In the rows, 128 means zero.
The rows below come in pairs that one turn or mirror swaps. Which row does each named row swap with?
The rows were stretched afterwards, more along some directions than others.
nadur: [141  98 117 123 126  96 146  99 130 148 125 118 143 131 139 140 147 112
 137]
buvez: [137 164 129 142 149 122 142 116 113 116 130 111 117 133 142  94 125  97
 129]
maso: [126 138 152  98 127 134  92 108  93 116 106 157 115 130 120 126 126 131
 136]
vur: [121 145 151 127 143 135 107 109  80 123 149 143 107 138 135 104 126 141
 121]
niso: [132  97 103 132 135 102 135 112 136 117 120 103 147 137 117 153 154  90
 138]
maz: [128 140 143 121 147 142 127 113  96 133 127 129  88 130 148 122 111 146
 123]
Kip: [137 106 125 149 105 129 144 135 160 131 118 125 121 131 158 127 122 121
 112]
bofip: [155 114 111 135 136 108 145 100 128 136 118 116 131 131 125 142 160  86
 151]
gozus: [138 130 164 118 132 142 155 126 100 144 155 148 107 146 160  87 120 143
 123]
Sodan: [119 151 104 127 159 108 122 105 129 125 111 105 128 138 135 145 157  69
 119]
boga: [137 136 162 106 129 118 126 132 113  98 116 155 102 124 115 105 112 155
 133]
Deso: [106 120 126 123 112 103 139 136 148 150 130 138 159 119 136 103 110 127
 107]
luvez: [134  92  97 150 103 135 133 147 165 134 125 144 117 137 153 122 136 117
 139]
san: [104 112  95 142 153 128 117 134 112 137 126 122 142 140 110 145 117 190
 124]
zit: [112 124 147 101 131 133  96 123  96 118  96 153 127 143 122 136 115 151
 143]
zefof: [125 168 105 100 124 121 133 103 133 133 108  93 157 120 126 140 157 100
 126]
tave: [114 117  95 112 133 160 112 145 137 132 101 106 140 101 129 125  83 152
 122]
zogiv: [135 125 133 103 130 126 145 109 105 113 100 102 107  90 144 132 129 126
 122]
dani: [125 110 130 126  80 128 168 160 172 116  82 124 111 118 148 108 130 135
 156]
zodid: [142 117 116 143 102 125 138 142 172 131 117 142 117 132 154 137 127 112
 122]
zub: [113 107  94 127 132 130 114 134 153 155  92 156 145 109 126 117 102 155
 144]
lavi: [150 129 129 148  92 128 153 139 155 117 147 134 137 122 135 138 121 129
 125]
Mipab: [135  90 141 155 100 121 132 140 172 135 147 170 115 128 151 102 128 116
 122]
vabi: [143 139 112 125 149 110 137 115 134 111 136  99 131 114 133 121 147  70
 129]
Tef: [130 135 147 106 140 120 133 106  97 117  94 144  99 123 142 119 118 152
 132]
ral: [120 103  93 135 137 137 119 150 122 152 117 143 132 107 133 113  97 186
 129]
guzas: [107 111  89 111 138 134  89 140 126 167 107 168 143 117 147 127  87 168
 115]
lifo: [122 130 132 161 123 134 111 149 134 124 164 131 135 155 133 135 146 141
 124]
zovo: [104 130 142  91 136 127  89 143  99 123 100 129 127 139 129  91 113 134
 132]
Pufos: [130 125 121 149 110 125 143 147 163 135 139 102 128 136 140 124 131 132
  98]
neru: [115 138 108 128 115 114 115 145 134 147 132 133 143 116 133  97 101 121
 111]
tafep: [140 124 120 170 100 132 125 153 150 128 149 144 117 132 147 104 135 135
 128]
zota: [116 115 144 131  88 147 161 162 154 128 109 134 125 135 139  86 120 141
 161]
zuk: [162 136 122 132 127 106 154 135 157 111 128 106 133 113 116 127 152  94
 154]
fir: [ 97 126 134  84 139 127  87 120 107 113  91 151 144 150 120 114 130 117
 140]
tebok: [127 112 107 124 126  88 136 117 130 130  99  91 133 134 127 122 148 113
 133]
nuli: [115 149 114 125 129 167 116 168 137 145 122 106 131 125 128 104  88 177
 123]
sepak: [122 111  96 110 131 156 117 156 144 136 107 135 124 106 132 124  80 155
 129]
sem: [109 126 116 119 135 114 128 161 144 145 142 143 145 115 143  80  78 134
 105]
liroz: [127 130 105 137 151 105 136  96 110 141 109 111 136 134 134 143 169 103
 141]
sagat: [126 103 132 129  87 139 153 163 139 133  83 142 101 129 150  96 124 142
 165]
diz: [142 105 123 154 106 119 139 143 174 131 135 142 112 132 147 112 137 131
 113]
vira: [129 112 162 139 122 134 154 109 112 160 156 129 117 123 163 100 122 152
 114]
pipa: [125 130  99 123 139 149 105 156 146 155 124 137 137 105 131 104  88 173
 127]
biniz: [ 92 153 113 128 145 122 120 103 131 132 110 105 161 140 122 108 147  96
 120]
Kogu: [128 105 118 115 118 155 148 159 134 113 103 138 133 115 124 133 103 157
 152]

diz swaps with pipa
zodid swaps with sepak
vur swaps with liroz
buvez swaps with zogiv

The rows below come in pairs that one turn or mirror swaps. Which row does each named row swap with?
The rows were stretched afterwards, more along some directions than others.
Nemod: [169 110 131 166  66 145 152 135 130  98  98 150 184  99 138 149 126 127
 128 107 107 167 158 117 108 125 165 126 168 192]
senar: [213  89  88 126  68 146 155 156 151 123 147 164 211 100 107 124 154 128
 154 138 128 168 151  83 120 175 189 160 164 159]
beg: [196  95 115 130  82 114 142 133 143 100 107 157 199 125 108 144 104 105
 154 104 125 169 130 121 109 114 146 152 142 213]
Misu: [150  89 123 121  96 104 161 120 159 101  88 139 187 121 105 119 141 118
 124 114 115 172 141  97 133 139 163 112 144 177]
giga: [165 118 120 125  87 104 114 132 123 109 103 181 144 125 113 126 112 101
 168 102  82 135 118 100 109 118 188 117 152 185]
givu: [160 120  96 153  76 156 158 138 129  96 139 167 210  93 121 131 131 141
 156  81  93 174 151 129  96 140 159 140 101 173]
gesin: [177  98  88 139  72 140 142 145  86  75  95 167 206 114 126 132 147 149
 173 100  78 180 130  96 120 128 187 127 162 185]
gak: [207 100  97 135  59 126 140 149 123 100 137 157 177 115 100 123  97 109
 141  95 130 188 120  61 110 121 205 131 156 197]
Gugad: [143 148 122 136 107 135 118 154 120 100 129 154 150 100 124 122 102 138
 149  90  52 141 118  75 115 111 169 113 172 202]
nem: [203 110 117 154  90 141 155 138  91  77  85 143 191  75  90 143 136 142
 159  91  85 188 134  69 120 139 192 161 171 170]
fup: [154  92  77 111  42 105 127 184 126  90 114 180 188 142 108 155 118 139
 160 129  60 160 106  89  97 106 171 118 153 179]
Lorid: [169 119 120 161  89 103 144 107 152 131 101 151 182  93 139 158 104 145
 144  80 129 175 147 125  96 147 151 137 159 111]
vokar: [163 112  87 128  81 154 138 161 123  59 100 163 206 131 130 138 142 168
 166  90  64 161 108  85  91 149 184 125 174 189]
Dezi: [174 138 115 128 120 141 166 107 131  79 128 147 195  72  96 127 142 161
 136  73 110 184 125  76  97 148 170 161 150 160]
dosi: [180 106  71 130  72 135 125 129 163  92 124 150 172 181 136 128 141 121
 131 148 107 130 116 137 120 129 183 129 169 179]
sebuk: [144 134  93 126  84 136 151 167 169  95 106 186 184  96 110 144 140 179
 175  93 126 169 134 105 110 137 163 125 137 171]
Vabe: [171 123 129 120 127 140 147 112 127 100 154 182 199  94 121 124 139 166
 145 123 135 184 146  99 110 142 160 124 140 147]
zetut: [165 150 119 163 109 152 114 102 108  81  91 166 150 127 126 146 118 158
 158 104  83 163 136 103  80 143 156 123 176 166]
dozal: [136 124 126 129  70 114 132 151  99  80 127 159 181 111 140 146 109 155
 159 105  57 191 116  81  96 102 186 100 197 158]
zutom: [185 119  84 107  60 113 136 108 174 101 136 148 202 168 113 130 130 106
 159 119 120 134 107 142 116 125 153 119 183 185]
Ruza: [180  91  84 133  37 118 102 157 159 110  97 205 189 105 131 121  97 123
 165 130 120 144 136 103 103 157 183 127 183 138]
fozu: [197 118 100 180  97 134 132 125 111 108 115 160 176  65 110 156 113 130
 154 100 107 197 144  98 124 105 190 168 139 139]
litud: [188 129  74 146 102 154 159 128 152 105 147 152 185 137 110 101 146 123
 180  91  94 161 135 105 106 136 189 143 142 187]
zagat: [192 118  81 186  60 151 125 165 148  90 113 171 205  49 119 144 113 164
 163  83  94 154 164  60 108 128 171 132 173 223]
Duz: [213 100  99 152  78 129 158 125 130 115 142 186 215  90 113 136 104 110
 183 121 100 156 138  76 114 137 185 123 172 215]
kub: [157 118  85 126 102 149 131 118 112  83 132 149 173 163 126 132 147 133
 156  92  60 167 116 114 100 103 186 121 143 181]
lilo: [155  67  92 114  73 141 138 152 133 108 109 157 183 129 125 126 152 143
 158  99 134 202 132 114  98 150 162 160 117 113]
niv: [169 114  94 118 111 140 166 108 145  83 126 132 224  82  98 156 126 120
 119 101 122 186 139 112  67 149 152 151 157 152]
fenin: [168 124  78 115  70 170  96 150 162 109 153 130 153 147 118 116 143 148
 133 117  99 158 115 101 118 135 182 143 173 148]
kiti: [174 123 100 135  81 131 131 118 136  78  77 121 174 118  87 141 125 135
 144  94  88 165  98  87 106 136 142 130 130 214]
Dep: [146 121 106 161  69 150 129 150 108  89  94 151 168  60  89 120 114 155
 154  71 103 168 135  55 112 150 188 123 146 184]
vak: [168 102 122 123  77 107 152 164 127 113 131 142 199  67 134 145  87 129
 139  94 103 172 127  82  94 131 187 124 154 182]
Gul: [199 101  83 126  56 119 132 118 114  91 141 166 209 191 109 176 122 130
 162 116  60 179 108 118 113  97 160 111 149 201]
bag: [178 127 100 150 102 186 135 109 144 113 144 154 169 111 104 103 158 118
 155  63 131 172 128 102  93 169 176 166 162 140]
les: [178 118 103 124  99 147 135 125 136 121  99 146 147 133 107 121 151 118
 153 114  94 154 114 109 112 162 188 161 149 117]
geve: [161  70  71 103  78 138 160 115 168 108 128 143 227 156  84 123 171 121
 144  80 135 194 127 119  96 142 162 138 149 160]
lar: [163 136  99 118 100 139 143 133 146  99 128 153 156 154 131 129 120 134
 118  91 120 169 107 111  58 135 188 131 151 149]
fefoz: [148 121  93 114 109 110 110 123 160 101 134 140 186  88 112 113 112 141
 143 106  89 150 125  86  97 120 176 116 193 149]
gutu: [179 108 101 119  73 110 104 147 153 100 111 137 150 180 101 128 111 149
 153 111 121 181 109 103 142 135 188 126 143 150]
Lurur: [178  98  81 166  62 115 155 131 148 108 104 173 195 140 124 173 115 157
 177  78  94 181 146  98  88 125 158 156 182 175]
dap: [177 127 139 143  47 144 118 138 156  94 115 163 216 134 143 133 110 171
 196 113  76 169 130  76  99 150 164 126 162 212]
Sus: [148 112 109 103  81 126 132 136 155 108 105 141 168 184 147 138 127 151
 146 103 113 185 114  79  85 141 183 127 179 152]
rete: [179 138 129 133  81 132 129 118 180 133 149 154 182  97 140 119 101 142
 151 105 128 163 144  95  85 150 163 140 179 143]
Tagub: [161  98 119 129  73 102 144 146 118 123 129 180 205 105 164 184 127 157
 178 121  56 180 129 122 104 121 157 129 155 135]
pok: [162 119  86 140 117 119 179 106 130 102 132 123 141 181  85 134 145  98
 130  97 102 168 121 122 117 117 183 127 147 164]
Tokub: [160  94  96 162  84 131 121 110 157 112 113 137 193 141 109 130 138 132
 158  79 123 168 174 106  85 142 144 131 173 155]
Letu: [200 108 115 129  80 134 103 120 133 109 131 156 194 140 113 123  98 122
 169 106 114 161 136 113  63 121 152 131 154 200]
tusem: [140 115 132 140  89 138 169 110 120  98 100 140 182 105 141 124 142 130
 125  92  93 173 129  82 133 144 150 135 175 162]
Vedut: [196 122 104 142  74 153 100  98 132  91  93 123 170 179 115 129 140 119
 126 114 101 170 109 123 122 132 171 158 145 156]
kirig: [179 114 112 165  79 160 156 112 110  78 127 151 218  68 118 115 121 131
 163  76  89 176 145  79 107 124 186 132 138 220]
Nogez: [175  88  96 120  82 116 125 138 138  98 135 186 215 118  78 123  99 119
 181 120 129 171 132 106  88 101 204 105 163 226]
Keran: [186  93  82 139  62 126 111 133 123 111 130 163 205  86  95 133 100 132
 172 115 110 158 143  68 104 156 145 120 144 161]
pilud: [153 100 123  96  69 113 121 169 132  95 103 150 161 158 140 144 133 151
 132 116  93 179 114 116 117 131 172 118 155 143]
fol: [151 136 138 120  84 138 163 120 167 133 152 141 167 146 116 112 130 123
 133 112  98 177 124 100 108 154 157 111 125 169]
zige: [165 129 112 183  48 153 149 133 149  83 121 190 224  79 129 136  85 155
 195  90 101 170 142  89  82 138 186 128 137 201]
rab: [182 124 115 162  53 128 174 122 170 106 121 179 222 104  99 134  96 128
 166 120 115 162 149  71  73 137 153 132 153 224]
Nomu: [155 105  95 110  72 140  93 129 151 118  92 175 187 112 140 142 122 155
 164  99 126 166 118 106  81 146 138 164 168 128]
mupo: [226 124  82 133  94 128 152 131 172  82 142 162 208 146  80 130 112 137
 137 114 117 175 139  99  99 135 165 137 171 198]
kiro: [146 115  94 146 104 125 158 137 145  63 104 149 181 161 110 130 117 131
 163 111 106 157 137 120  78 143 163 117 129 169]
gep: [181  89 109 150  29 119 113 167 134 112  89 187 190 109 114 146  82 149
 174 109  95 149 132  92 111 147 172 131 141 223]
Guv: [155  76  96 117  91 121 107 160 132 110 138 153 172 118  88 115 122 137
 146 141 135 166 142 117 127 142 185 126 116 152]
tobi: [199 104 120 126 105 145 118 136  68  91 133 179 164 124  88 141 133 119
 149 117 107 181 114 111 122 118 193 128 158 194]
narol: [179 117  93 132  76 141 112 188 133  84 111 179 187 133 131 138 132 154
 177 126  80 144 142  93  77 139 203 130 195 184]
naba: [186 120  84 146  57 144 110 117 119  79 138 174 194 183 116 128 116 130
 191 113  86 174 139 103 104 100 184 124 171 207]
rina: [165 115 105 124  80 133  96 140 148  90 148 153 180 146 131  93 126 109
 164  85  82 127 124 114 107 128 168 106 166 176]
dok: [183 102  92 159  78 144 140 136 120 101 131 138 159  86  98 119 126 106
 149  91  93 167 130  99 142 157 167 146 129 154]
leb: [148 112  87 152  97 106 155 107 135 109  87 155 157  87 120 160 121 118
 166 109 104 171 114 108  96 118 159 141 149 139]
kud: [168 102  93 106  66 133  90 139 146  92 108 166 178 135  95 126  94  99
 166 139 118 158 124  85  93 135 192 121 167 191]

zutom swaps with sebuk
tobi swaps with bag
pok swaps with Dep
fozu swaps with Vedut
Guv swaps with Tokub
Tagub swaps with dap
rab swaps with fup
kud swaps with niv
Nogez swaps with geve

The rows below come in pairs that one turn or mirror swaps. Which row does each named row swap with?
The rows were stretched afterwards, more along some directions than others.
Fibe: [167 104  87 118  89 144 156 135 108 110 128 106  94 161 104  94  78 100
 138]
vev: [170  64 105 131  95 160 183  93 130 101  79 117  92 149  72  97  89 103
 114]
befar: [139  91  86  95 100 165 201 131  83 107 103 100 121 118 102 109  64  94
  98]
pogu: [137 132 129 176  70 141 130 173 103 123  86 114 147 116 115  94  87 118
 134]
Vop: [173 102 145 232  89 181 175  98 112 102  95 106  99 171 132 101 110 151
 159]
Pak: [179  48  82 130  82 160 123  98 107 130 121 102  72 143  87  69 107  78
 138]
nolim: [171 102 103 147 102 138 163  92 101  97  61  95 108 158  93 120 113 122
 154]
fami: [158 140 116 152  87 147 190 123 105 111  86 123 134 110 141 130  33 113
 135]
Rovif: [148  76 115 162 121 171 159 103 113 105  96  88 121 148 141 134 101 131
 104]
Vos: [178  93 135 155 106 183 144  92 138 126 100  90 160 126 125 128  87  97
 121]
Gepo: [180  88  99 101 125 174 223  93 120  89 115 114  90 135  70 110 113 108
  95]
Gedom: [183  73 117 141  72 144 139 142 104  82 122 129  93 168 114  76  93  78
 150]
rovab: [194  90 115 160 116 186 149  45 105 109 137 105 114 125 119  80 112  82
 113]
gozi: [134  60 104 133 108 181 136 101  76  95 113  94 177 136 154 111  70 103
 111]
buke: [141 101 134 177  99 188 134 119  69 117  92 112 110 156 157 109 106 132
 149]
Pem: [173  52 110 104  85 141 126 118  94  91 116  87 114 129 105  79  82  76
  88]
Kenik: [188 108  84  89 129 174 169  90 124 144 105  92  94 100  92 111  85  93
 104]
rin: [138 136 121 151  91 166 155 126  77 102 104  96 138 140 162 124  46 122
 115]
vas: [160  78 102 166  92 170 140  72 119  96  96  96 111 147 121 118 100 101
 115]
ruk: [190  95 113 103 113 182 188 105 121 104 101 138 129 137  89  98  88  88
 114]
tatir: [179 117 111  90 126 140 190 111 105  88 129 129 106 130 117 104  93  79
 117]
rufud: [163  85 102 147  90 178 204 126  79 106 108 122  90 149 124 109  98 113
 177]
Vik: [149  68  84  94  69 137 165 163  81 106 123 157  98 159  81 102  97  83
 151]
nof: [144 117 113 157 110 159 161 117  89 119 114 124 112 171 170 123  93 111
 191]
gagig: [129 124  84 135 120 164 181 126 101 116  91 123 124 109 108 121  82  96
 108]
nulo: [137 103  73 133  92 175 179 145  83 130 108 109 138 109 140 128  65  89
 165]
vaso: [169  92 105  99 140 174 174 117  92 100 134 130 151 114 135 122  75  74
 113]
deba: [145 145 110 160  87 133 164 145 105 126 117 150 147 104 134 105  86 111
 140]
Ziler: [172  93 137 126 117 177 153  67 107 102  97  98 119 134 121 119  91 131
  78]
Goka: [184 126 113 166 112 146 160 126 105  92  98 133 135 105 114  83  54 105
 136]
Pupeg: [166  30  95 113  92 203 167  96  95  90 102 103 127 171 122 142  75  92
 111]
Rigar: [162 138 136 201  73 156 150 123  90 106 102 101 146 157 139  86  85 131
 171]
lev: [190 156 118 151 106 155 171 117 106 142 117 124 118 119 108 101  97 100
 163]
deni: [171  99  93  98 119 181 210  56 127  99 111 107 125 112 125 125  82 100
 107]
sorag: [148  85 111 166  64 166 143 147  76 121 122 105 122 176 139 113  99 105
 148]
luv: [141  49 104 144 104 180 144  79  83  91  68 107 139 158 117 129 121 117
 129]
Tigep: [173 112 123 129 135 186 171  52 126 110  82 102 107 121  97  85  98 116
  88]
zusil: [141 101  97 152  95 140 164 123  84  93 135 127 147 137 157 116  35 109
 167]
guzu: [176  72 134 192  84 180 150  84  93 104 105 100  75 179  81  72 140 101
 122]
vuv: [175  78  87 135 105 177 153 105 100 131  77  82 102 121 110 110 106  85
 162]
vin: [188  78 141 198  70 165 126 145  95  98 135 110  81 144 120  71  81 105
 125]
mebe: [189 126 126 129 122 163 181 102  99 130 104 134 100 121 102  86  96  99
 125]
guvo: [110 107  93  87 133 152 196 124  93 104  99 115 133 119 126 149 100 123
  84]
dudim: [186 116  86 117 127 184 189 109  99 106 122 121 121 112 128 124  91  77
 126]
zamub: [180 145 125 158 109 152 191 107 111 104  74  84 102 120 121 125  54 152
 128]
Sevak: [164  85  91 123 133 164 167  58 112 106 126 116 138 156 101 119 105  76
 158]
mupu: [174  51 111 155  90 170 130 121  63  82 100  91 116 173 110  87  88  86
 134]
zak: [135 147 140 187  89 150 143 146  71 117 102 129 135 146 168  99  62 119
 177]

Gedom swaps with Pak
rovab swaps with ruk
deni swaps with Tigep
Ziler swaps with Gepo

